Each path below is one point turned by a fixed rotation once a step. After each direction that follows a path, write how fast that rotation turns it, in deg/step (0 if it stays still).
Each turn is a multiple of 5 degrees from 10 to 175, or 0.
Each row of a path follows its step; steps can be skipped.
path 1
step 0: [ -3.5   2.9 -17.7 -29.5   2.8   3.3  -0.4  -3.8 -13.4  -5.1  30.9  12.6
  -3.9  20.2   9.3  35.3  17.2  24.3  31.2  -9.5 -10.7   0.2 -13.9 -23.3
   6.5  -2.6   1.2 -18.8   4.2  -5.0 -17.3  -3.0  17.6 -15.5   4.7  24.7
 -13.6   6.9]
step 3: [ 28.5   6.3   4.5   3.9  14.1  10.7  11.7  -9.1  16.4  28.5   5.2 -10.4
   2.2 -35.4   2.1 -30.2  -4.1   1.0  11.1  18.0   1.7  -8.1  11.0   6.5
 -18.6  24.5 -22.4 -12.6 -18.4 -22.9   8.2  27.7  -8.1  -8.6   2.2  13.8
  -0.6   8.9]
step 5: [  8.6   9.6  -1.8  14.8  10.5  -1.9  -8.3  13.2  25.2  -1.4  -2.8  27.2
  11.1  -4.3  19.4  -4.5  26.4  41.4  -3.4   0.9 -22.8  -8.9  -1.0  -4.8
   5.7   4.2  10.7 -17.7  31.8   0.0   1.6 -26.1 -29.1  16.7  -7.2   2.8
  -3.8  15.0]
step 9: [  1.0 -16.3  -7.3 -20.1  -1.6  -1.6  26.9 -14.1  -9.8 -10.0   9.1   1.0
  21.8  -5.0   2.9 -13.9  23.7 -17.3  -8.7 -12.3  17.9 -12.0  -7.0  21.3
 -18.5  10.0 -19.2  -9.9  20.4 -17.2  10.0  39.2  25.7   4.1 -19.5   0.1
  -3.6 -11.8]
step 11: [ -9.8   2.5  15.9  -8.9  15.9  29.6 -28.0 -33.3   3.1  16.8 -12.3   7.8
  27.1  11.1   7.9   5.8   3.9  -7.3  -0.9   7.6  -4.6   9.3  -1.2 -11.4
 -20.3   5.0  -8.8  -4.6  26.7  27.6  -1.8 -20.2  -8.4  26.8 -21.6   5.6
  12.6  -3.1]
step 12: [-11.4   4.1   1.6 -15.3  44.4   5.7  -9.5  -3.4 -10.1  -5.6  -5.7 -16.0
   6.9  -7.4 -16.0  30.8   8.7  -0.4   0.0  26.0   7.4  39.6  -3.4  -3.1
  -9.2   4.8  10.9  -6.3 -23.9  -7.4   8.8 -21.8 -24.9 -10.7 -10.8 -16.9
   0.9   7.2]
step 13: [-15.0 -26.3  -3.2  26.5  28.4 -15.1 -13.2  -1.5 -19.2  -2.1 -28.0   2.5
 -13.9 -15.9  24.2  -6.7 -10.2  -6.5  -0.3 -20.0   7.5  19.3   1.4 -19.1
  23.4  13.8   4.6  12.4 -26.8  22.0  -5.6   0.6 -15.6 -17.5 -14.4   2.0
  -3.1  -7.8]
step 15: [  3.0 -39.3   3.8  -1.0  -0.4  -8.8   4.7 -11.2  25.8  -9.9  19.9 -13.8
 -15.2 -22.9   6.3  -8.0  16.0 -14.2 -16.8 -10.0   0.3 -15.4   7.0   3.8
   1.7 -16.0  16.5  35.1   9.4 -19.7  10.3  -6.7  33.3  -0.9  -3.8  14.9
 -14.0  15.4]
step 21: [-15.1 -11.6  27.5  -5.4 -15.2 -17.1  19.8  -5.9  41.3  27.5   7.4 -40.3
  12.3 -21.4  -5.9  -1.7   6.1   0.6   1.1   2.0  19.2   7.8   3.3  -4.8
   9.0 -13.6  -4.2 -10.5   7.1  -1.2  -4.8   2.1 -16.1  -9.5  13.9  14.8
 -28.6  -3.0]
Directions:
[  5.3   2.3  -2.8  -8.3   3.1  -7.5  -3.1   3.7   3.1  -0.9   6.5   4.7
  -4.0   3.0   0.7  11.2   5.4   5.5 -12.4   1.7   3.4  -4.3  -6.1   6.1
  -0.9   0.3   1.6   3.8  -2.2  -1.8   7.0  -0.4  -3.5  -8.0  -2.3  -3.1
   5.7   2.4] -> 145
[-5.5 -0.6 -0.6 -0.9 -5.0  6.4  3.5 -7.7  2.9  1.6  3.1 -8.0  4.1  5.7
  4.6  3.2  5.8 -0.6 -9.8  1.4 -5.8 -4.7 -3.3 -8.2  1.4 -3.4 10.9 -6.7
  6.6 -1.1 -0.2 -7.6 -1.5 -1.8  6.0  5.3  0.8  0.3] -> 70
[ 8.2 -9.6 -2.8 -2.5 -2.2  3.9 -3.8  9.6 -1.8  6.5  5.1 -7.4 -0.7  3.8
  4.7 -6.4  1.3 -1.8 -1.5  4.8 -2.8  4.7  7.7 -0.2 -2.8 -2.8  4.0 11.9
 -4.3  1.1  1.2 -3.9 -4.0  0.1  6.4 -4.7 -1.1 -6.3] -> 160
[  1.8   0.9  -3.1  -2.4  -0.6   0.7  -5.8  -1.1   9.8 -12.8  -9.1  -0.8
   1.4   6.0   4.4   6.5   2.4  -1.2   6.0  -3.1  -3.6   5.8   0.8  -5.7
   5.2   7.9   0.3  -1.0  -9.3  -2.1   3.1   0.6   2.3  -2.4   5.5  -1.1
   2.8  -9.0] -> 60
[ -2.1  -1.9  -2.1  -4.1   1.2   3.5  -9.8  -0.8   8.7  -3.2   4.9  -1.9
   5.7  -1.0  -9.1   2.5   9.2   5.2   5.3  -4.0  -2.3  -3.2   4.2  10.9
   2.7  -3.6   0.8   2.8   3.8   7.5 -10.4   1.6  -4.0   2.9   0.5   5.5
  -2.2  -0.4] -> 65
[  3.9  -2.6  -3.6  -2.6   7.2  -1.7  -0.3   4.5  -5.7  -0.4  -7.9  -6.4
  -0.1   6.5 -10.0  -2.3  -3.8   6.4  -6.2  -3.8   5.2  -5.2   1.6  -5.1
  -3.2   1.4   0.0  -4.7  -8.2  -1.9  -9.5  -8.1   1.0   3.5  -3.5   6.7
   5.3  -1.5] -> 65
[  4.3   3.3  -4.9   5.6  -4.0  -0.6  -4.4  -6.3   1.7   0.5  -5.0  -7.8
  -3.5  -2.4  -3.1  -0.5  -1.8   3.9  -1.3  -2.3   2.0   0.1  -3.6   5.8
 -16.0   6.0   1.8   4.8   7.9  -4.2   7.2   5.1   1.8   5.1   6.4   5.9
   1.9  -3.7] -> 55
[ 9.0  4.4  9.9 -0.6 -1.1 -2.5 -1.5  2.2  1.1  0.6 -8.3  1.7 12.3  3.5
 -2.0 -3.2  9.8  5.1  5.0  6.1 -0.7 -0.4 -1.0 -5.1 -5.4 -4.5 -1.3  3.9
  4.4  2.3  4.3 -5.2  9.0 -3.8 -2.3 -0.7 -0.3  5.9] -> 120
